In the rows, 128 means zero.
The rows of Z fall into several groups, which share some directions, and each row is roughly a mix of its group's hidden directions, except some rows that fit no group.
Z, 160 rows:
[[136 130 121 141 175 108  96 141 154 149]
 [150 164 137 125 118 110 132 113  97 170]
 [113 145 113 147 145 112 105 155  93 161]
 [121  97 141 145 123 164 126  83 139 146]
 [150 179 157 111 142 135 122 119 106 115]
 [126  84 108 143  94 133 123 109 161 119]
 [ 97 143 136  81 127 141 127 108 152 153]
 [142 110 116  85 146 155 130 138 162 149]
 [110 136 143 101 137 135 145 118  98  78]
 [165 101  94 119 129 115 137 103  99 117]
 [142 107 150 136 140 123 152 166 158  97]
 [108 102 112 137 125 103 104 105 154 166]
 [ 97 100 160 136 120  96 114 105 146 146]
 [156  93 110 140 100 146 106 110 100 135]
 [128 149 130  73 115 133 131 144 106 157]
 [107 136  99  78 113 138 113 122 115 103]
 [111 169 172 147 129 140 117 108 138 140]
 [163 114  95 128  87 129 137 104 112 141]
 [107 166 158 133 130 116 124  86 122 149]
 [124 168 122 118 101 128 163 149 138 159]
 [140 117 135 177 134 141 140 124 128  82]
 [133 122 140 172  75 132 120 122 117 133]
 [ 81 165 136 108 138 117 122 126 135 158]
 [104 143 141 146 154 106 129 120 100  84]
 [126  87 121 124 121 165 124 114 125  85]
 [128 131  87 154 127 124 148 147 171 143]
 [ 95 143 138 142 130 154  99 131 157 163]
 [172 131 128 159 110 126 112 116 160 151]
 [144  85 136 122 104 104 130 101 162 125]
 [133 126 110 149 170 133 107  92 103 144]
 [141 156 167 140 111 120 102  99 138 153]
 [125 165 155 179 131 136 134 149 123 122]
 [105 136 102 135  99 126 131  77 139 148]
 [123  93 131 134 132 166  85 143 111 138]
 [133 168  85 161 133 138 125 120 147 137]
 [ 95 133 167 139 111 118 147 108 164 122]
 [125 108 104 162 108  99 112 112 133 164]
 [116 111  80 152 117 113 140 157 153 132]
 [178 138 135 119 142 144 121 114 171 123]
 [125 164 165 133 152 101 143 138 154 147]
 [140 137 127 113  76 112 118 149 128 163]
 [145 133 128 169 150 169 134 130 103 109]
 [123 142 156 138 134 156 134  71 135 125]
 [139 153 105 138 159  92 112 165 127 121]
 [112 123 167 146 111 143 135  93 164 123]
 [158 126 123 114 106 112 174 156 108 130]
 [ 98 134 137 156 111 122 139 123 117  74]
 [151 152 177 133 150 137 159 139 127 122]
 [ 94 127 105 131  98 147 113  91 148 147]
 [106 148 117 171 155 156 148 121 108 132]
 [135 109 111 138 129 136 109  70 107 115]
 [119 104 172 102 120 152 108 125 100 139]
 [106  95 129 147 124 163 108 126 167 142]
 [161 126 182 128 150 131 117 151 126 140]
 [154 145 182 150 147 117 130 122 146 125]
 [ 92 142  98 118 137 143 115 107 157 159]
 [ 98 128 156 129 131 171 113 134 164 138]
 [140 146 111 156 146 126 130 172  90 128]
 [ 98 157 164 141 139 114 125 156 153 145]
 [134 130 116 107 104 133 155  91  91 105]
 [143 136 170 126 138 141 155 171 143 117]
 [131 157 133 133 101  92 153 126 164 148]
 [120 170 134 129 122 110 178 126 131 104]
 [ 98 125 115 101 116  96 113 117 156 162]
 [106 110 149 135 172 139 119  89 131 109]
 [129 113 165 109 107 158 137 113  97 154]
 [131 148 122  84 100 127 111 148  99 104]
 [100  99 122 127 132 146 108 157 150 167]
 [158 130 126 158 103  95 121  98 106 146]
 [130 109  89 181 125 125 134 146 123 140]
 [116 116 141 105  94 154 172 137 107 132]
 [122 170 103 173 136 131 118 130 127 153]
 [112 124 125 141 117 130  96  69 142 122]
 [154 124 148 107 139 171 126 117 103 160]
 [111 120 129 121 168 137  82 148 119 105]
 [109  91  92 130 126 113 149 167 130 125]
 [134 131 133  88  82 141 114 106 139 150]
 [114 141 125 125 148 119 161 181 147 136]
 [ 68 127 142 132 142 131 138 150 123 151]
 [132 144 111 121  94 142 116 110 132  75]
 [ 95 153 102  92 130 124 119 123 155 154]
 [ 92 172 150 132 133 121 117 112 133 160]
 [116 113 141 124 104 164 149  89 127 100]
 [144 136 108 114 132 115 180 109 124 159]
 [152 104 131 134 153 140 142 102 102  87]
 [119 108 121 143 115 155 179 110 151 139]
 [ 99 174 133 160 129 128 126 148 152 143]
 [162 111 171 134 128 141 122 165 141 118]
 [172 128 142  98 106 149 149 117 134 154]
 [134 105  84 124  98 135 125 113 129 167]
 [ 92 153 117 116 176 135 137 134 111 113]
 [162 126 154 138  86 134 129 132 142 164]
 [119 102 111 112 152 100  86 122 153 141]
 [110 148 109 119 104  89 134 167 107 124]
 [ 86 146 177 123 131 113 149 126 122 127]
 [105 111 108 130  97 162 134  98 125 160]
 [147  90 120  95 118 105 122 165 115 119]
 [148  98 108 108 160 143 115 107  99 108]
 [ 91 107 120 121 136 126 119 129 155  79]
 [104 140 104 149 102 113 124 125  81 109]
 [106 171 145 122 163 105 152 140 128 118]
 [145 110 114  92 171 159 125 127 110 123]
 [144 109  81 133  89 103 132 139 122 137]
 [122  96 116 128 119 119 108  99 146 175]
 [131 144 127  90 136 112 115  94  90 108]
 [101 139 124 128 161 112 136 175 121 101]
 [ 86 122 116  96 115 152 133 139 117  92]
 [183 128 136 139 116 120 148  94 119 140]
 [131  99 113 137 150 139  93  94 108 102]
 [104 149 122 171 121 130 112 117 152 164]
 [ 97 125 118 149 177 105 103 118 129 119]
 [123  81  78 130 124 149 126 133 124 128]
 [116 141 141 148 145 140  95 172 110 105]
 [124 120 100 157 101 144 113 143 174 131]
 [158 101  87  97 123 148 128 113 114 137]
 [118 139 114 121 133  82 148 105 151  93]
 [157 120 170 136 128 115 151 150 152 101]
 [136 127 133 169 145 133 126 134  74 141]
 [154 175 111 149 132 141 120 158 144 116]
 [128 146 121 125 109  87 131 141  79 142]
 [110 161 131 120 174 128 118 158 110 146]
 [143  87 104  99 148 131 116 107 150 107]
 [115 155 123 139 112 121 147 165  93  97]
 [133 135  96 108 139  93 102 142 137 166]
 [ 99 174 121 129 110 126 158 152 109 128]
 [ 99 110 110 122 108 148 115 172 147 149]
 [147 155 175 158 139 123 135 131 112 152]
 [148 112 161 163 144 132 106 110  96 116]
 [ 98 106  75 127 118 146 129 104 126 132]
 [147 152 147 124 143 122 135  86  88 112]
 [119 131 165 162 130 134  95 147 113 158]
 [125 142 118  79 118 142 162 141 115 101]
 [102 127 142 167 132 125 103 155 128  89]
 [101  97 128 160 108 131 117 121 163 155]
 [140 140 140 172 162 114 126 126 149  96]
 [144 140 157 109  81  98 123 117 125 108]
 [ 99 110  77 134 153 145 138 140 133 142]
 [130 136  92 119 124  92 110 157 112 161]
 [110 102 123 137  94 154 131 102 110 165]
 [129 122 102 165 124 100 133 135 152  86]
 [174 135 104 141 123 136  97  94 127 140]
 [118 105 123  95 154 151 150 118 147 165]
 [106 149 128 168 137 166 141 114 156 125]
 [123 121 147 122 122 147 188 107 114 114]
 [124 110 102 136 107 132 140  99 174 103]
 [ 91 107 156 156 124 153 132 103 149 141]
 [103 110 106 120 122 125 162 112 114 174]
 [145 141 143  94 161 164 117 116 131 154]
 [168 132 162 124 123 101 151 159 121 114]
 [159  96 111 150 114 130 131 168 137 104]
 [134 111  78 131 139 129 137 148 107 165]
 [105 119 120 140 121 157  99 150  81 133]
 [158  84 136 159 123 101 122 115 143 116]
 [141 132 151  90 107 146 102 106 105 103]
 [127  82 121 141 119 124 107 172 121 147]
 [116  96 155 152 101 134 146  99 141 102]
 [106 139 132 136 167  82 104 120 115 118]
 [123 158 108 133 153  97 147 143 120  88]
 [126  82 136 146 135  95 104 111 101 121]
 [151 119 164 137 116 133 111 169 156 143]]
Each list below has four rows that fit no group; the rest each fit one group, if only roughly. Name those rows in the order they come.
  k598: [120 136 135 167 135 170 104 124 154 148]
  k410: [140 144  93 165 143 140 139  90 111 132]
  k623: [107 141  95 161 145 141  98 103 124 148]
  k660: [142 109  91 106 169 144 113 116 142 145]
  k567: [ 97 104 142 143 167 122  89 117 125 134]
  k120: [116 165 119 137 124 120 153 128  75 118]
  k821: [151 134 166  94  96 120 126 115 146 150]
  k884: [ 93 136  87 152 128 118 128 114  91 130]
  k727: [142 121  95 137  90 117 135 101  91 114]
  k398: [119 133 145 139 128 142 161  81 149 101]
	k623 k660 k821 k884
  k913: [137 148 136 127  92 126  96 104 112 168]
  k601: [ 87  90 123 135 123 132 142 105 159 146]
  k895: [134 163 130 134 150  98 150 112  87 117]
  k856: [124 122 142 158  76 156 138 140 144 118]
  k964: [ 96 121 157 103 132 151 108 104 126 163]
  k62: [122 129 100 141 137 130 111 178 162 143]
  k437: [104 144 138  82 155 137 116 153 114 147]
  k937: [158 139 135  84 133 105 145 140 163 134]
  k63: [140 128  89 118 111 142 140 117  77 118]
  k66: [133 142 152  84 136 117 132  99 115 164]
  k569: [137 118 143 110 125 114 168 138 123  78]
  k269: [151  81 132 131 128 157 108 158 131 110]
  k340: [140 136 131 179 101 104 123 100 147 131]
  k99: [115  89 125 115 150 103 122 148 109  90]
  k281: [154 124 138 139 190 142 127 121 135 115]
	k937 k66 k99 k281
  k286: [153 118 171  93 144 155 151 125 126 131]
  k223: [102 107 104 150 133 162 120 116 103  96]
  k486: [128 110 109 155  83  97 117 151 141 129]
  k251: [119 128 157 133 171 125 167 122 115 101]
  k240: [170 126 140 116 101  84 114 124 112 124]
  k41: [ 94 131 150  97 166 135 122 125 161 126]
  k969: [163  99 150 146 112 123  87 129 147 126]
  k922: [121 180  94 127 129 107 118 119 142 151]
  k714: [122 118  87 117 135 138 172 121  96 117]
  k771: [108 121 165 131 109 180 116 113 127 120]
  k444: [141 124 137 144 143 147 117 176 168 137]
	k223 k486 k41 k771
  k873: [146 143 151  90 158 130 122 117 166 114]
  k909: [124 140 183 111 129 105 121 118 149 153]
  k977: [144 153  99  77 132 112 118 145 129 113]
  k919: [120  81 126 120 145 136  88 123 157 122]
  k716: [100 125 113 127 138 122  67 118 141 119]
  k83: [132 129 159 112 111 158 155 140 122  84]
  k136: [111 114 103 158  98 157 134 115  99 149]
  k139: [137 102 109 141 120 142 137 137 148  72]
  k361: [109 103 116 130 114 141 131 186 119 112]
  k680: [189 135 138 156 135 140 136 137 118 119]
  k218: [152 122 172 131  87 148 129 111 113 140]
  k198: [ 97 148 148 116 116 145 152 156 167 130]
  k485: [121 142  87 124 145 122 134 125  82 158]
  k641: [ 96 144  93 105 112 148 136 134 100 154]
	k909 k139 k361 k680
  k749: [117 115 152 132 156 139 102 162 155  99]
  k731: [105 130 163 160 131 112  98  99 148 134]
  k625: [136 151 161 137 162 156 153 103 114 117]
  k95: [121 174 101 123 164 154 125 147 126 124]
  k82: [160 127 168 111 157 100 114 147 114 129]
  k901: [103 142 157 154 119 132 158 117 161 155]
  k195: [110 158 100 116 143 131 126 120  91 165]
  k843: [111 113  86 139 139 141 155 165 141 112]
  k496: [114 147 165 118 118 100 143 103 156 154]
  k321: [105  90 127 113  92 129 130 123 132 168]
	k731 k901 k496 k321
  k528: [130 120 114 131 138 110 114  74 112  93]
  k783: [166 129  99 141  88 144 120 148 108 120]
  k587: [168 135 129  94 126  93 131 159 126 114]
  k189: [105 126 164 150 145 164  99 108 136 128]
  k280: [141 119 127 162 146 125 139 149  88  92]
  k737: [163 158 121 111 113 116 162 115 121  96]
  k622: [104 143 157 137 114 131 140 151  77 119]
  k951: [127 138 120 125 170 136 126  96  87 104]
  k723: [147 160 117 132 163 143 136 165 157 127]
  k21: [122 129 111  76 130 136 113  93 118 104]
  k267: [110 163 121 123 124  71 130 133 138 143]
  k793: [161 109 151 149 166 118  98 119 122 112]
  k115: [108 101 115 127 156 117  76 127 111 124]
	k783 k189 k280 k723
  k948: [128 129 160 128 126 186 146 113 111 121]
  k419: [150 102 114 122 120 117 104 105 134  78]
  k959: [102 125 110 129 136 132 100 124 118 185]
  k137: [160 180 133 126 161 125 115 139 117 118]
  k842: [126 146 106 122 110 104 109  85 147 160]
  k831: [157 129  97 146 129 102 135 162 120  94]
  k516: [ 95 156 160 130 118 134 134 143 170 116]
  k615: [128 101 117 126  81 141 160 118 149 105]
  k59: [175 110 137 162 157 123 133 117 115 144]
  k792: [122 145 126  89 149 138 163 125 103 160]
  k558: [ 97 113  86 158 112 149 115 122 123 106]
  k781: [113 158 146  81 121 107 108 140 143 145]
  k148: [161 167 165 131 135 140 107 139 107 117]
  k597: [135 162 139 118 162 171 125 145 106 134]
  k542: [100 120 150 154 130  94 101 127 161 112]
	k419 k137 k792 k558
  k478: [122 148 100 100 137 137 148  84 117 153]
  k463: [100 142 144 113 149 177 151 124 138 110]
  k483: [133 177 158 105 142 157 120 135 144 120]
  k226: [142 100 146  93 146 130 148 164 101 133]
  k466: [119 150 131 123 135 150 124 171  87 103]
  k552: [113 119 174 155 132 163 113 151 136 128]
  k423: [114  91 117 112 113 141 105 151  89 111]
  k164: [122 155 155 148 142  94 156 115 124  96]
  k237: [ 92 114 119 177 129 120 106 121 112 149]
  k568: [ 84 156 120 148 137 136 129 108 127 166]
  k231: [103 113 117 112  92 135  89 104 107 140]
	k478 k226 k466 k423
  k389: [135 108 159 120 133 124 127 122 189 125]
  k442: [141  96 140 119  93 145 144 155 139  94]
  k755: [109  99 106 135 137  91 118 142 146 166]
  k49: [174  94 131 129 106 103 113 143 107 127]
  k55: [144 102 136 107  91 113 145 142 169 133]
  k60: [133  98  86 109 136 139 148  90 129 115]
  k333: [162 104 158  85 144 143 129 136 132 114]
  k788: [127 125  99 131  74 122 154 117 144 110]
  k167: [155 151 139 126 140 138 151 116 142  76]
  k993: [111  99  87 149 109 124 112 160 143 121]
	k755 k55 k333 k993
  k112: [ 92 136  98 151 127  88 115 148 118 141]
  k862: [122 129 112 120 126 105  99  83 164 140]
  k169: [121 118 116 130 102 110 132  97  92 169]
  k175: [ 80 139  92 129 110 118 126 141 123  98]
  k118: [115 153 130 100 162 101 136 144 154 155]
  k643: [151 164 149  92 113 151 122 115 100 125]
  k652: [118 136 105 160 118 139 145 138 130 182]
  k682: [ 82 120 104 103 142 149 131 109 128  99]
  k338: [129  99  91 146 115 135 118 162  94 122]
  k20: [108 113 133 127 104 116 117 131  92 177]
  k923: [146  97 172 140 130 136 139 136  98 100]
	k862 k643 k652 k338
  k765: [176 138 152 132 120 137 144 157 153 148]
  k500: [134 141 114  95 139  97 131 148  92 159]
  k585: [140  99 123 147 119  92 103  94 154 121]
  k813: [143 117 115 139  91 125  97 103 119 168]
  k27: [106 114 110 162  91 114 129 132 116 164]
  k672: [124 146  86 116 113 102 143 155 148 101]
  k506: [174 126  92 110 127 100 155 133 128 128]
  k93: [114 165 103 120 152 164 108 123 138 152]
  k132: [156 118 110 137 107 126 155 179 130 118]
  k666: [162 130 114  96 105 143  98 123 100 108]
  k46: [100 121 107 106 127 159 148 102  98 151]
  k525: [138 115 112 193 111 118 131 120 136 136]
  k835: [ 94 129 122 135 111 155 142  96 167 112]
  k719: [125  88 124 160 107  91 130 113 151 123]
	k506 k132 k666 k46
